rotation steps, each row followed by its count of steps:
The counts run from 0 to 255.
[  2  -1 -25  18 -13   2  14  28 -12  -5 -28  -9 -14   8 -26 -27   2   5
  -7 -51  39  -1  -5 -10  14   5  32  17  -6 -17  24  26 -31  39   8 -20
 -12   0  -8  23  23   4  23  23  22 -39   0  -6  -6  22  33 -16   7 -17
  23  20]
151
[  8  -8   7  10  -5 -14  35  41  -8  -6 -32  -3 -34  -6 -11   1   6  -2
 -30 -54  20  10  13 -23   8  22  35   7   0 -12  27   2 -27  34  38   4
  24   2 -16  -1  15  22 -15   4   9 -27 -30 -20  -5 -15  18  10  -7 -10
  18  -9]
163
[  5 -15  -5   5 -17 -20  27  25 -12  -6 -20   1  -4   0  17 -31 -10 -25
  -7 -34  24  -9   0 -33   1   9  29 -12   5   3   0  24  -9  46   6 -11
   0 -17 -44  29  37  13   5  40 -14 -11 -21 -11  -3 -30   2   9  17  11
   2 -25]
18
[ 11  -9   4  -4   3 -26   0  35   3  -5 -43   6  15  18  -9 -11   8   2
   4 -36  15  -1 -16 -12   1 -22   6 -16  -9  20 -23  25   3  46  25  -1
 -11 -12 -41  32  12  46  40  35  -8 -11 -22  -6   5 -19  11  10  25 -19
  17   7]
88
[ 14 -23  -4  22   4 -11   8  39  -2 -10 -22   5  13  21  -4 -21   5 -27
  -9 -28  18 -12   2 -28   3  18  45  11   8  -1 -26  24  -7  42  11  -2
   3  -5 -50  25  29  52   3  34   1 -10  -4  11  -1 -13  -2  15   5  -7
  11  13]
244
[  0 -34  13  -5 -14 -11  38  26 -16 -15 -37  11   7   9   0  11  -2  11
 -20 -31  37 -12 -47 -19  22  10  21 -11 -12 -19  15  29 -12   6  21   5
  22  18 -19  -3  25  -4   4   1  14 -38 -42 -29  -4  11  -5  -8  21  -4
   8  17]
136
[ 16  -2  15   0  -6 -14  19  21  18   2 -22  15 -32   2  11  -6   9  -3
  -1 -67  -2  -2  17 -33 -18   1  -1 -18  -5   0  16  39 -11  32   5  -7
  23   6 -23  25  23  26  11  32   9  -1 -22 -38 -11 -20  21   9   4 -21
  32 -11]
85
[ 11 -10  -3   6  -7  -1  15  44  25   6 -42 -10 -19   9 -14 -15  11   9
 -19 -11  32 -10  13 -12 -11   1  15  24 -23  11  -2  46   3  49  28  -1
  -7 -26 -18  27  11  21  22  27  11 -26 -21   6  -7  17  17  -6   4 -11
  -4  -4]
218
[ 14  -5 -20  12 -10  10   3  27  23  -2 -28  -2 -32  -4  -1 -32  -4   0
 -13 -22  30   0  13 -15 -17   5  24  16 -23   0  -7  56  -5  47   7   4
  -8 -21 -14  45  30  19  16  35  12 -18 -16  -6  -3  12  24 -12   0  -8
   6   2]
219
[  2 -20 -18   3 -30  21  28  19  -9  -7 -30   6   4   5 -13 -21  -2  16
 -18 -14  37   0 -46 -18  27   0  27  -7 -18  -2  -5  42   2   8  -5 -13
  -2  14 -19  30  29   4  32  34   7 -29  -6 -17 -19  32  16 -24  22   0
  -5  20]
125
[ 10 -38  10   6  -1 -18  35  33 -16 -25 -37  20   7  20   2   8   5  19
  -6 -32  23 -12 -44 -22  13  19  20 -11  -8 -18  16  28  -5  15  15  11
  20  30 -26   9  27  21  24   8   8 -19 -25 -23   7   6  -8  -3  25   6
  13  24]
248
[ -7 -24 -10   2 -16 -10  36  23 -13 -16 -28  21  -5  -4   9 -13  -6  13
  -4 -26  40 -16 -46 -18  18   9  13 -17 -13  -2  21  42  -9  15 -10   1
  -2   7 -18  35  33  -4  40  27   2 -18 -23 -17  10  16   2 -15  26  16
  -6  24]
22
[ -6 -33  -9 -12 -12  -8  24  25  -2 -13 -33   2  16  -1  13 -18  -9   0
 -25  -8  29  -6 -30 -25  19   1  28 -16  -1   8 -29  32   5  26  21  16
   6  -7 -40  22  30  19  10  28 -12 -26 -39 -10  11  -9  -7   7  18  19
  -7  -3]
10
[  6  -8  -2  12   7 -23   7  33 -25 -22 -26  18 -11  15  -1 -26  -5 -19
   0 -49  36   2 -19 -15   4  20  19   7   7 -14  23  22 -23  38   0 -11
 -16  -4 -24  36  28  38  33  27   1 -26  -3  -7  18   3  12  -5  23   0
  11  24]
30
[ 11  -7  16   7  -4 -26  31  26 -16 -19 -27  14 -19  -1   5   1   1 -18
  -6 -61  10  13 -12 -31  10  19  22  -9   5 -15  18  -2 -37  35  23  -3
  12   2 -18  10  13  28   0   2   6 -27 -28 -31   9 -19   6  17   7  -4
  23  -6]
154
[ 12 -16 -18  18 -12  -4  14  26 -15 -12 -25 -13   4  20 -15 -29  -3 -25
   1 -53  33   2   5 -11   9  14  42   7   6 -14 -11  16 -27  43  20 -15
  -5 -12 -33  22  29  32  -5  21  11 -29 -16  -7  -5   5  14   2  14 -17
  23  13]
141
[  6 -24   0  25 -33  11  24  30 -11  -4 -26  12 -33  20   0   3  -7  -4
 -29 -48  32   7  -7 -29 -10  34  23   4  -7  -9  -3  39 -11  16  18  -7
  19  23   7  11  25  33 -16  20  24 -28 -20 -21   1   9  20   7  11 -14
  18   9]
118
[ 12 -19  27  -9  10 -38  26  39 -11 -14 -33  14   6  -3  -2   1  10   1
 -16 -26  11  -3 -13 -27  14   8  22   8  -5  17  11   2 -28  46  31   5
   7 -10 -41  12   1  33  33  25 -14 -13 -19 -14   3 -15   0  16  12   9
   2  -9]
43
[ -4 -29  10 -22 -11 -24  39  36  -4  -6 -42  11  -1 -10  -2  10  19  10
 -34 -34  22  -3 -23 -11  23  -3  25 -12  -5  24   8  10   3  19  47  27
  20  12 -19   0  17   6  16  15   4 -25 -33  -9  -6 -20  15   2   0  -6
   0  -1]
181
[  9 -15 -24  13  -4  -6   9  27   7 -21 -23 -15  -8   9   8 -23  -2 -25
  -1 -47  41  -2  11 -20  -2  24  49   8   2 -21  -7  28 -15  45  19   0
  -3 -33 -41  28  36  21   3  14   0 -18 -27   3   4  -7 -16  -4   9   3
   3   3]
28
[  8 -20  33 -11   0 -30  44  36 -21 -13 -41  19  16   8 -10   1  11   6
 -15 -33  19  -3 -29 -27  27   6  15 -11 -10   5  22   6 -14  32  27  -3
  14   9 -33   3  14   8  24  18 -12 -35 -32 -21  -4  -1   3  15  20  -6
  12   1]
146
[  7  -7 -15  11 -13  11  22  13 -19 -12 -21   3 -26  -9 -11 -32  -3   2
   5 -58  21   9   3 -27   1  18  22   0  -7 -29  30  23 -42  33  -5 -16
  -6   4  -8  25  29  15  11  21  22 -28   0 -28  -2   6  27  -8   1  -6
  26   9]
152
[  6 -14 -20  14   1 -10   0  35 -16 -22 -24   3 -12  17   0 -29  -2 -24
   1 -47  39  -6   2  -3   1  25  36   7  14 -11  -2  18 -21  47  17  -3
 -11 -10 -29  22  31  35   8  16   0 -18  -8   4  19  -8   0   1  10   0
   4  18]
29
[  8   1 -13   9 -11  -1  16  14 -34 -20 -18  18 -13   3  -1 -29 -11  -6
   5 -45  26   8 -22 -20  10  14  21 -23   4 -26  16  25 -32  31  -4 -23
  -7   6 -21  34  24  27  27  34  12 -19  -2 -32  12  -2   9  -3  22   0
  22  13]
143
[ -2  -9 -19   1 -12  -7   3  31 -23 -11 -26  26 -24   4   1 -15   8 -10
 -17 -45  22  10 -15   3  14   4  22  -9  21   1   5  14 -16  29  25  11
  -9   8 -12  30  22  54  25  29  10 -20  -6  -6  23 -20  29   6  10  -2
  19  28]
177
[  3 -19  -8  14 -10 -14  20  21 -35 -15 -25  17  18  21 -12 -26  -9  -5
  -2 -20  35  -5 -38 -13  22  -3  16  -7   6  -7 -11  18  -9  30   2 -21
 -24   2 -34  33  24  30  29  31  -6 -24   2  -2   5  11  13   2  30  -2
  16  18]
133
[ -5 -18  10 -11 -15 -18  36  23 -16  -3 -27  16  11  -8  15 -20 -15  -6
 -20  -9  24  -3 -19 -39  14  -8  17 -18  -4  21 -11  29  -6  31  11   0
   0  -4 -45  25  25  15  24  36 -18 -19 -34 -17   5 -23   1  12  20  24
   2 -23]
9
[  2 -11  -4 -16  -5 -13   5  15  -2  -4 -35  15  -4  -3   1 -27   0  -2
   1 -25  19  -2 -10  -7   5 -21   7 -31  -2  16  -9  37   0  41  11  10
 -14 -26 -40  46  21  28  53  42 -15 -11 -32  -8   4 -18   4  -3  16   3
   8  -1]
201
[  7 -19  -9  15  -3 -12   9  27 -19 -16 -27  11  15  27  -7 -20   0 -21
  -5 -31  29   4 -22 -20  19   8  35  -3  15   0 -28  19 -16  44  20 -12
   2  -8 -44  24  19  43   0  21  -4 -20 -11   0   1  -5   1  13  23   0
  20   6]
132
[ 14  -6 -19  21 -16   7  10  47  14   3 -31 -10 -19  17 -15 -23   1   0
 -18 -29  28  -2  14 -20  -5  -5  20  18 -26   3 -27  41   3  50  23  -9
  -7 -17 -11  33  19  31  10  36  16 -23 -11  -1 -15   6  26   3  14 -25
  16   0]
106
[ 16  -4  15   6 -26   0  42  34 -15  11 -26   4  -6   8  -7 -11   2  -5
 -17 -39  21 -14   9 -44 -10  26  30   4  -2   1   6  24 -17  31   5 -30
  21   0 -26  12  17   2  -6  33   3 -23 -19 -12 -38  -1  30   5  17 -13
  21 -19]
129
[  9 -22   2   3  -6 -19  16  38 -10  -9 -36  20  17   7  -6 -18   5   5
 -15  -9  25  -5 -30 -19   9  -1  18   3 -13  17 -12  35  -4  36  12   4
  -9   5 -43  32  14  32  39  43  -6 -15  -2   3  -1  10   5   2  29   9
  -5  14]
236
[ -4  -9 -15  10 -15  -6   7  32  -3  -4 -32  12 -40   7   2 -21   8 -13
 -12 -54  24  -8   7   6  -6   8  31  -2  17  -7  12  26  -5  32  22   2
   8  -1  -4  19  33  34  13  15  27 -26  -7  -5   4 -15  44 -14   2 -17
  10  35]
186
[  8  -9   0   4  -6 -19  19  18 -27 -24 -28  28 -17  -7   5 -19 -13  -5
   1 -40  25   0 -34 -21   9  15  14 -20  -4 -10  30  28 -29  32  -8  -1
  -6   9 -27  39  24  12  37  21   5 -14  -3 -23  19   2   7   2  20  10
   8  20]
31
[ 16  -6  -5  13  -4  -4  14  34  18  -6 -32  -1 -35  20  -6   1  15   9
  -3 -67  15 -12   1  -3 -10   7  16  -4  -7 -11   7  44   2  31  15   0
  20   6   2  16  31  25  20   7  28 -21 -15 -17  -4  10  31  -9  -2 -28
  22  35]
83
[ 13 -19  18 -12 -17  -9  31  34  14  -6 -44  11 -15 -16   7  -5   1  27
 -16 -23  15 -13 -22 -29   2  -1  -2 -17 -37  10  19  45  -6  23  20  18
  13  -1 -14  23  23  -6  29  25   4 -11 -42 -37   0   1  -5  -2   8  10
  -2 -19]
215
